[[13, 16, 39, -54, -16], [-24, -12, 8, 14, 20], [19, -10, 1, 10, -7]] out 16
[[-40, -40, 10, -21, 23, 18, -26], [-51, -3, 48, -2, 11, -22, 53], [-54, -33, -24, -33, -58, -10, 4]] out -40
[[-33, -35, 55, 18, 44, -26], [-49, 4, -52, 47, -27, -34], [-2, 13, 35, 7, 53, -16]] out -35
[[-7, 3, 32, 5, 43, -16], [-3, -3, 10, 9, 9, -10], [0, -4, 13, 2, 19, -14]] out 3
[[-39, 3, -7, -18, -54, -43], [-14, 10, -8, -26, -36, -12], [29, 15, -6, -29, 6, 45]] out 3
[[16, -26, -20, 22, 52, 6, -23], [-10, 2, 7, 9, 6, -2, 11], [-4, 6, -2, -11, -20, -11, 28]] out -26
[[-3, 28, 12, 12, -56, -5, 39], [2, 31, 12, 20, -48, -5, 43], [32, -4, -8, 42, 53, 8, -18]] out 28
[[55, -23, 4, -8, 47], [-14, 11, -18, 16, -24], [4, 6, 23, -13, 27]] out -23
[[-8, 18, 25, 25, -38, 21, -19], [-23, 28, -30, 38, -43, 12, 29], [11, -29, -35, 13, 8, -1, 35]] out 18
---
809,349,329,342,371
63,219,456,186,584
720,322,411,682,367
-> 219

761,91,459,627,404
763,82,569,351,623
-> 82

721,217,221,816,558,582,120
644,215,674,271,512,725,420
-> 215

-525,-137,-179,-83,-203,172
-36,-819,976,735,-610,-435
-182,81,-57,-119,-265,-32
-> -819

5,6,2,3,2,8
4,5,1,3,1,7
-> 5

230,105,103,104,146
243,18,73,97,202
-> 18

2,5,8,5,7,8
5,5,7,6,6,1
8,6,6,5,2,7
-> 5

637,341,514,149,607,214,443
393,596,655,867,103,288,750
349,232,424,263,742,399,853
-> 596

-32,34,15,8,4,10
18,6,4,18,8,6
-2,16,-9,6,8,5
-> 6
---
[[-19  11   7  21  -4]
 [-26  32  16  53  -2]] -> 53, 32

[[  6 -24  15   3 -33  -8]
 [-17 -45 -14   4 -15  13]
 [ 10 -52 -13  -5  33 -22]] -> 33, 15

[[ -3   4  -9   3  -1]
 [-24  53  -8 -38  -2]] -> 53, 4

[[  5   6   3 -14   5]
 [ -2   4  -9  31 -19]
 [  4  15  17  47  36]] -> 47, 36

[-37 -42  11 -35  -8] -> 11, -8

[[  5  -5 -31 -14  20  -5]
 [ -8   2  -1  -4  57   0]
 [ 32 -19  -6  -7   6  24]] -> 57, 32

[ 45 -23  -3 -31 -55  -7 -36] -> 45, -3

[ -7 -22   7 -13 -44] -> 7, -7

[[  9 -49 -11   6 -40   1]
 [  2   5 -26  17  56   3]
 [ 30  37   0  33  -3  -1]] -> 56, 37
---
[ 7 -3 -5 -5 40] yields 7, 40

[  2 -27 -24   5  44] yields 2, 44

[[  6  38   7  11   9   6  -8]
 [ 27  -4 -34  -8 -33  57  20]] yields 6, 20

[[12 35  7 -1 12 29 10]
 [ 8 27  8  3 13 21 12]
 [12 49 24 14 33 37 31]] yields 12, 31

[ 41 -43 -24  17  17  47] yields 41, 47

[-13  55 -34 -28  16] yields -13, 16

[  7  52   2 -24 -47   7 -25] yields 7, -25

[[-24 -42  32  14  28  37  14]
 [-31 -46  35  18  35  41  18]] yields -24, 18
---
Input:
array([[61, 48, 51, 50, 30],
       [23, 33, 50, 58, 41],
       [77, 57, 40, 43, 56]])
Output: 51

Input: array([13, 98, 60, 51, 55, 67, 96])
Output: 60

Input: array([549, 157, 823, 857])
Output: 823

Input:
array([[15, 47, 23, 97,  7, 29, 23],
       [12, 47, 25, 98, 15, 46, 26],
       [26, 44, 27, 80, 11,  5, 20]])
Output: 23

Input: array([19, 70, 82, 76])
Output: 82

Input:
array([[7371, 8978, 5833, 5583, 5836, 4844],
       [3004, 5480, 9259, 8205, 7159, 7775]])
Output: 5833

Input: array([6887, 5726, 2344, 9554, 4924, 8459])
Output: 2344

Input:
array([[6881, 3753, 1418, 6472, 4595, 3753],
       [8293, 3443, 1187, 5807, 5541, 3443],
       [7443, 3989, 1183, 6364, 4380, 3989]])
Output: 1418
